Here are some points, one per row:
[-24   0 -19   8  -6   4  25 -97 -42   2  32 -34  -9  26  49   6  18   2  19 -46   0  45 -10 -95   2 -22  -9  -5  19  -7  40  33   4   3 -42  26 -27  24  58 -41  16  50 -21   9 -13 -80   2   4]
[  7  20 -24 -23 -44  -4 -35  31 -41   6 -11  -5 -49  30  43  51 -19 -15 -34  52  11   2   4  18   6  32 -50 -16  12 -30  11  -5  14 -58   7   3 -11  44 -17 -24  40 -69  99 -10  33 -29  22 -19]
[ -8 -25  19   2  -2  50 -22  18  10  20 -46 -32  35   0 -21  13  25 -62  19  79  13  -6  18  -6 -18  -9  33  49  29 -41  25 -47 -50  36  -8 -55 -18  45  81 -21 -25   9 -16 -42 -11  26 -23  10]
[ 27 -10   0   6  15 -20 -52   5 -20 -38  25  10 -20 -73  18 -66 -29  23  22 -29   9  26   4   6   2  16  15  18   7 -48  -7 -50   2 -13 -13  25  25   5  42 -10   4 -75  -7  -8  25  60 -13 -51]
[ 41  17 -33 -12 -38  32 -10  83  48 -34   0  46 -25 -37   3  12  38 -19   6 -12  22 -19   0 -12  -4  41 -14 -21  -5  20 -18  18 -29 -56 -27 -15  59 -19  53   2   9  58 -11 -50  47 -79  31  51]
[-24 -21  51  -2  16  -7 -61   1  73  49  84  -8  11 -31  20  21  44 -36  -2 -35  17  29  27  41  18 -31 -20  28  -2  29 -11  -6 -41 -59  70  50 -43   3 -65 -50  -5  15  19  -5  10  13 -34 -29]
[ 42  15  16 -60 -25 -10 -11 -26 -33  -7 -30  26  23  15 -41 -22 -12 -36  -7  34  34  52  17 -35 -55  52  14 -11 -44  78  45 -16  37 -11 -14  20  36   6 -22   3 -60   8  26  39 -33 -20 -17 -23]
[ 41 -50  36 -47   8  46  35  66 -72  24  11  89 -57 -31   8 -25  39   8 -52  16 -37 -11 -37 -58  -9  -6   5  17   9  37 -31  -6  37  21 -40 -63 -10   5  14  17  25 -33 -28 -21   8  -2 -37 -31]
[-34 -41  13 -40 -36 -83   5 -40 -39  25 -30  50  12 -48  17  37  37  66  49   7  10 -17 -27   3  -4  10   9  14 -38 -46  43  -9 -41  30 -13 -45  24 -35 -16  32  -3  14   6   5   9  -4  -6  10]
[  0  60   8  52   6  12 -12 -27 -28  48   3  14 -14  25 -21  45 -34  35 -16  18  25 -10  34   4  -9 -10 -61   2 -42   3 -26 -51   5  65 -11 -10 -55 -65  19  -7   2  26 -40  -9 -16 -33  11 -60]
[-57  15 -46 -19 -13  23   3  10   8 -79  37  54  -6  10  -9  47 -78   0 -73  26 -43  -9 -13  19  13  15  47  41  16 -43  50 -46 -46  10  36  72  43 -26 -35   5  17  27 -50  40  27  16 -22 -26]
[  2  -4   7  49 -33 -37  27  -6  17 -11  64  34  -9  39  41  33  -1 -17  36 -47 -39  -8  32  42  51  71   2 -54  22  55  27  39  15  14   8 -21  -2  36  15 -25 -61   1  10 -63  -7  22 -17  25]
[ 14 -12  30  13 -56 -16 -37  38  16   0   1   7  19  47 -10   6  14  14  49 -28 -77  24  38  15 -38   3  -4  23  -4   4 -35 -12  12 -12  -8  -3  28   4  30  31  64  36  24  62 -58  37   5 -38]
[-23  69  31  10  30 -19  40  -4  31   2  39   7  58   5 -14   7  15  -9 -23  -8  31 -53   0 -14 -18  -1  14  33  11 -73  -8   7  56  -8 -28  41 -27  31   7  62 -30  16  23  -5 -36   6 -18  -4]
[-45  46 -17  -4   8 -24 -65   0 -54  17 -39 -18  -5  33   3 -42 -10   0 -19 -41  10 -23  -6  55  10 -40  28  25  48  51 -72  12 -68  -8  -9  -3  26  21  13 -40 -50  41  36  17  21  40  -6  28]
[-66 -28 -27 -76  -7  35 -11  57  12 -38  17  12  20  34   6 -72  -4  25  44   7  34 -31   3 -15 -12 -13 -36 -64 -12  22   7 -17  25  -5   3 -50   1  35 -19 -24 -19 -11   0  23  14 -30  26 -31]
[ -9  37   4 -30 -46  -3  -6  79 -19  22  13 -53 -33 -22 -21 -29  21 -14   5  -8  23  37 -52 -10  29  25 -25  -8 -26 -17  -9  62 -14  31  44 -32  50  12   1  48   3   7 -30  13 -16  12 -31 -18]
[ -8  13  28  59 -20  67 -44  12 -19 -39  13  41  12  38 -59 -13  -8  25   6  -2  14  58  11  31  10 -10  22 -59  -8 -12  11  64  16   7 -19  -4 -24 -10 -20 -43  17 -15  16  60  30 -17 -24  39]
[ 60 -15   5  17  -6  26   2 -71  13   8  46 -39  23 -52   6  43 -41  22  15  39  19 -71 -29 -28 -43 -27 -23  -7  53  12 -22 -16  20  14  46 -57  32  29  19 -22 -27  -1  15  81  24  16  29  -5]
[-12   4  10  11 -11 -16 -52  -4  38  16 -14  -4  32 -19   7   2 -29 -44   3  12 -29  44  11  -6   2   6   5 -22  21  -1 -35  11   9  29 -39 -28 -72  43 -47  36   8  38 -47 -40  87  16  75  14]
[-24 -57 -58  29 -28  20  23  14   3  15  11   8  11 -18  16  46 -15  -3 -57 -72  91  33  -5 -35  -6 -37 -10  -3  27  24  -2  13 -31 -19 -34  17   6 -45  -5  55  -5 -29  17   3 -74  46  53  38]
[  5 -19 -21  31  55 -15 -39 -25  21  -1 -24 -13 -23  18  49 -39 -21 -67 -39  -7 -12 -49  -2   6 -30   0 -21  19 -52 -26  22  68 -59   9 -48  -3  10 -31 -17  43 -12 -52  26  -6 -39 -38   4 -32]
[-12   8  38  22 -11   2  61 -17  -3  12 -12 -16  34  27  21 -32 -44   6  25  30 -11 -26 -74  -6  16  76  27  46 -55  50  -8   3  32 -61 -31   6  -2 -66  52   1  14 -24 -30  11  28  -6  22  -3]
[ 46  36  63 -67 -32  16  45 -20  12  26 -22  42  51   0  17 -36 -14 -29  10   2 -38 -16 -10  15   5 -75 -56  11  -9 -16  -7 -23 -16  22 -10  35  27 -26  -8 -28 -10 -40 -53 -13 -32  32  30  34]
[-23  36 -32  48 -25 -58 -29 -12  54 -19  -5 -11 -35 -15 -59 -41   1  39 -19  33 -33  -3   8 -16  54 -37  -4  24   7  47  49 -30   6 -18 -15 -46 -16  13  -1  22  41   3  12 -12   1  -4 -63  33]
[ 10  23  12  13  25  47 -27 -14 -43 -31 -20 -28  34 -37  58   9  -9  30  14  14 -39   9  44  79  15 -55  28   2 -30  38  64  13   2   3  69  32  11  22  -2  55 -20 -10  38 -34  -7 -17  11  28]
[-11 -20 -73 -37  30 -13  27 -62  -8   6   5  12  22  -3  16  19  13 -18   0 -11 -10  18  29  26 -10  13  17  28  22 -42 -64  32  45 -44  -4 -72  45 -17 -17   6  30 -35 -46 -41 -18   4 -48   5]
[ 20 -23  21 -40  49 -16 -64   1   4  23 -47 -34 -18  44 -43  32  39  -9 -17 -24 -35 -15 -13 -39 -59 -30 -27 -43 -63   4   2 -15  57 -12  17  26   9 -22  61  35   7   6 -44 -18  48  76  -8  53]
[ 35 -14   0 -41  46  33   6 -24  32  12 -29 -39 -13 -11   5  28 -42  56 -13 -25  -8 -16 -23 -14  71   2  76 -24 -43 -25 -33 -29 -46 -18  15  10 -33  54   7  10 -13  -3  20  23 -17 -14  -8 -12]
[-31  57  12 -30   4  -3  80 -21 -22 -21 -19  -9 -19 -23  14 -21  26 -53  29 -37  34 -30  66 -63 -14 -48  64 -40 -21  14  16 -13  18   5   8  -4  -5 -42 -40 -36  25 -48  48  33  15  15 -13  -3]
[ -1   0  41   7  44  -7  27   0   4 -26   8  10 -99  -4  10  -1 -18   4  27  -9  64  -9  20   6  25  25 -20  64   6   0 -10  11  11  14  38 -14 -21  21 -12  37  20  31 -45  22 -38 -38  60  53]
[-24   7  21  20  58  26  32  -2  15 -16 -54 -46  42 -39 -37  36  60  11 -16 -16 -16   6  -9  27  10  68 -31 -13 -22   3  18 -36   9  39 -22 -12  36  -1 -43 -80  32 -21  -9  44 -13 -30 -23  -4]
[ 39 -18  25  61  -4  10  22  63   2  59 -16 -30 -23  33 -10 -20   6  45 -23   5  -9  16   3 -17  -1 -36  32   4 -11 -64  22  -2  39 -25 -24 -20  61  32 -41 -36 -34  44 -17 -51  49  37  15 -46]
[-18 -26  19  34  27  -7  33 -17 -32  -4  -6   5  63   7 -55 -29   6  29  -8  25 -22 -11  45 -53  68  57 -34 -19  43 -20 -47  22 -52 -16  44  53 -20  -7 -12  -9  21 -13  37 -23   0  30   1  -2]
[ 46 -42 -30  19 -27 -49  14   2 -13 -83   4 -59  15  19  19 -34 -24 -18 -27  15  24  -5 -59  18 -49 -22 -17 -26  -3 -27 -15 -23  18  21  17   8 -50 -13 -22 -23  24  71  35 -17 -31   0  18  46]
[ 58 -10 -65 -30  35 -31  82  51  19   3   4   9  17  17 -21  16 -17  24  29   7   4  45 -23  30 -36  -5 -47  17  33  29  43  58 -32  30  35  12 -61  -8  16  13  -3   2  -4   4  58  -1 -17 -27]
[-32   8  15  22  22   6  -1 -40  67  56   5  41 -29   7  -7  13   4   4  12  18  37 -11 -32  63  16 -23  27 -74  56  -3  -4  24   8  43   4  74   9 -21  25  -5  46  12  26 -21 -46 -13  -2 -29]
[-11 -37 -76  23  -9 -16 -11   0 -12  -1   1 -36 -50  -9 -20   1  62 -20  24  18 -65   4   8  18  -9  23  40  44  50  20 -32 -37  29  -4  -4  49 -43 -31 -53   9 -88 -36 -37  -2 -31 -51  15  23]
There is one direction along which these points spread out most. Take the direction at right angles to it along which they spread out most. Go by this last direction. For each point below, how far along it does it lie, from 0 to 99? 50 is the average, and the first point above lies past it. One standard deviation of the points above along it is 16.
[  2  -4   7  49 -33 -37  27  -6  17 -11  64  34  -9  39  41  33  -1 -17  36 -47 -39  -8  32  42  51  71   2 -54  22  55  27  39  15  14   8 -21  -2  36  15 -25 -61   1  10 -63  -7  22 -17  25] 30
[-24   7  21  20  58  26  32  -2  15 -16 -54 -46  42 -39 -37  36  60  11 -16 -16 -16   6  -9  27  10  68 -31 -13 -22   3  18 -36   9  39 -22 -12  36  -1 -43 -80  32 -21  -9  44 -13 -30 -23  -4] 65
[ -9  37   4 -30 -46  -3  -6  79 -19  22  13 -53 -33 -22 -21 -29  21 -14   5  -8  23  37 -52 -10  29  25 -25  -8 -26 -17  -9  62 -14  31  44 -32  50  12   1  48   3   7 -30  13 -16  12 -31 -18] 32
[ 27 -10   0   6  15 -20 -52   5 -20 -38  25  10 -20 -73  18 -66 -29  23  22 -29   9  26   4   6   2  16  15  18   7 -48  -7 -50   2 -13 -13  25  25   5  42 -10   4 -75  -7  -8  25  60 -13 -51] 45
[-57  15 -46 -19 -13  23   3  10   8 -79  37  54  -6  10  -9  47 -78   0 -73  26 -43  -9 -13  19  13  15  47  41  16 -43  50 -46 -46  10  36  72  43 -26 -35   5  17  27 -50  40  27  16 -22 -26] 54
[ 39 -18  25  61  -4  10  22  63   2  59 -16 -30 -23  33 -10 -20   6  45 -23   5  -9  16   3 -17  -1 -36  32   4 -11 -64  22  -2  39 -25 -24 -20  61  32 -41 -36 -34  44 -17 -51  49  37  15 -46] 25
[-34 -41  13 -40 -36 -83   5 -40 -39  25 -30  50  12 -48  17  37  37  66  49   7  10 -17 -27   3  -4  10   9  14 -38 -46  43  -9 -41  30 -13 -45  24 -35 -16  32  -3  14   6   5   9  -4  -6  10] 66
[-45  46 -17  -4   8 -24 -65   0 -54  17 -39 -18  -5  33   3 -42 -10   0 -19 -41  10 -23  -6  55  10 -40  28  25  48  51 -72  12 -68  -8  -9  -3  26  21  13 -40 -50  41  36  17  21  40  -6  28] 31
[-32   8  15  22  22   6  -1 -40  67  56   5  41 -29   7  -7  13   4   4  12  18  37 -11 -32  63  16 -23  27 -74  56  -3  -4  24   8  43   4  74   9 -21  25  -5  46  12  26 -21 -46 -13  -2 -29] 59
[ 14 -12  30  13 -56 -16 -37  38  16   0   1   7  19  47 -10   6  14  14  49 -28 -77  24  38  15 -38   3  -4  23  -4   4 -35 -12  12 -12  -8  -3  28   4  30  31  64  36  24  62 -58  37   5 -38] 37
[  0  60   8  52   6  12 -12 -27 -28  48   3  14 -14  25 -21  45 -34  35 -16  18  25 -10  34   4  -9 -10 -61   2 -42   3 -26 -51   5  65 -11 -10 -55 -65  19  -7   2  26 -40  -9 -16 -33  11 -60] 67
[-66 -28 -27 -76  -7  35 -11  57  12 -38  17  12  20  34   6 -72  -4  25  44   7  34 -31   3 -15 -12 -13 -36 -64 -12  22   7 -17  25  -5   3 -50   1  35 -19 -24 -19 -11   0  23  14 -30  26 -31] 39
[ -1   0  41   7  44  -7  27   0   4 -26   8  10 -99  -4  10  -1 -18   4  27  -9  64  -9  20   6  25  25 -20  64   6   0 -10  11  11  14  38 -14 -21  21 -12  37  20  31 -45  22 -38 -38  60  53] 58
